(in the rows, 128 means zero)
One hidden turn or mirror swaps the rows below in pairs. Which row is each named row swapped with?
The rows were stretched afterwards, more along some directions than others.
q_313:  94 134  87 135 133 166 141 101 138 143  80 122 157 143 118 113 142 146
q_519: 130 108 135 100 134 111 130 153 108 149 146 124 142 122 147 118 123 140
q_375: 121 119 142 107 144 152 162 116 143 137 140 145 168 132 122 123 136 127
q_936: 123 116  89 118 109 148 144 147 122 110 112 130 114 102 131 109 152 110
q_656: 131 117 140  99 143 104 135 154 112 145 151 119 146 129 143 120 116 141
q_58: 157 121 119 113 143 124 118 115 104 123 133 132 123 126  96 128 128 141
q_111:  93 140 119 135 142 145 148 100 133 142 111 143 107 144 130 119 125 116
q_160: 127  98  82 138  87 146 156 163 121 117  80 132 147 135 144 127 197 113
q_902: 135 160 118  98 159 145 165 153 113 122 130 140 134 161 101 115 133 116
q_826: 130 136  86 140 158 125 124 123 159 128 100 134 134 111  93 155 129 138
q_285: 122 135 101 143 113 173 119 158 127 123  92 156 124 122 116 119 171 117
q_738: 139 110  98 121 131 147 141  88  92 128  85 118 110 148 117 134 159 145
q_314: 116 141 108 128 172 129 144 122 155 106 105 140 101 124 109 118 119 115
q_536: 126 136 101 140 153 128 122 127 158 122  93 130 150 119 102 140 147 139
q_137: 115 113 116 121 133 147 133 160 126 156 128 130 174  84 114 162 128 185
q_524: 138 145 156  96 194 130 115 134 118 149 128 146 130 123 109 105 100 109
q_862: 125 139 118 137 107 177 120 151 126 117 112 149 128 126 121 112 164 113
q_500: 120 150 112 139 132 142 138 178 129 136 123 107 152 134 135 121 135 150
q_872: 130 115 149  94 155 108 127 162 115 144 159 124 154 125 135 122 108 140
q_8: 105  97 105 142 110 126 128 125  98 106 125 111 122 123 130 123 139 130
q_885: 131 145 129 124 144 165 152 105 149 152 107 124 153 115 127 127 139 139
q_654: 101 130 106 145 110 164 149 160 109 126  83 143 132 104 132 137 157 130
q_459: 116 126 112 129 121 168 119 111 104 123  71 100 124 150 107 117 146 131
q_443: 130 131 100 102 111 140 138 153 150 131  74 134 132 151 124 133 166 123
q_685: 105  97  99 138 113 133 121 116 107 109 119 105 116 135 124 118 137 128
q_302: 122 112 103 113 111 139 144 155 112 116 122 132 109 117 138 103 152 114
q_944: 108 135 109 130 116 174 122 142 121 140  77 144 141 106 107 130 124 137
q_140: 122 145 111 123 143 152 120 149 155 154 100 119 152 125 109 162 111 189
q_755: 131 133  90 134 134 155 137 139 129 173  89 133 128  91 140 133 137 146
q_355: 136 115  92 132 115 146 129 122 137 161 105 149 151 113 133 156 143 132
q_363: 108 117 119 132 134 140 131 143 122 146 134 119 168  85 121 155 116 180
q_72: 127 140 104 138 123 173 125 131 124 112  95 154 115 129 112 112 165 109
q_247: 144 147 105  97 116 143 133 122 148 128  84 140 108 163 117 127 160 104
q_581: 133 131 130 105 144 136 110 129 111 125 112 153 139 118 146 105 128 116
q_701: 133 153 118 120 143 164 156 105 150 155  88 125 150 117 126 137 138 138
q_235: 136 154 127 113 146 165 150 109 145 154  91 129 156 124 125 130 139 146
q_395: 136 118 139  92 148 113 137 151 113 150 151 119 148 135 137 121 114 137
q_397: 130 128 110 124 164 144 166 144 123 147  86 122 144 104  99 128 131 148
q_205: 118 109 132 107 115 131 141 102 116 109  90 125 144 137 134  99 154 123
q_829: 143 133 103 108 141 109 104 123 127 142 117 133 117 106 113 158 128 137
q_943: 134 117  93 138  96 174 127 149 131 115 128 117 161 132 118 119 158 138
q_793: 134 128 111 137 119 142 180 102 127 120  99 116 107 157 126 111 144 104
q_189:  97  95  99 145 112 133 122 124 104 107 118 114 127 133 125 117 142 127
q_824: 123 108  92 111 105 114 126 145 119 108  76 122 110 130 139 115 187 108
q_725: 105 118 135 157 121 148 119 161 137 152 116 143 186 115 129 133 126 163
q_721: 101  99 100 143 109 123 126 118 102 106 120 112 115 135 128 118 141 127

q_936 is swapped with -> q_137
q_140 is swapped with -> q_314
q_701 is swapped with -> q_285
q_944 is swapped with -> q_397

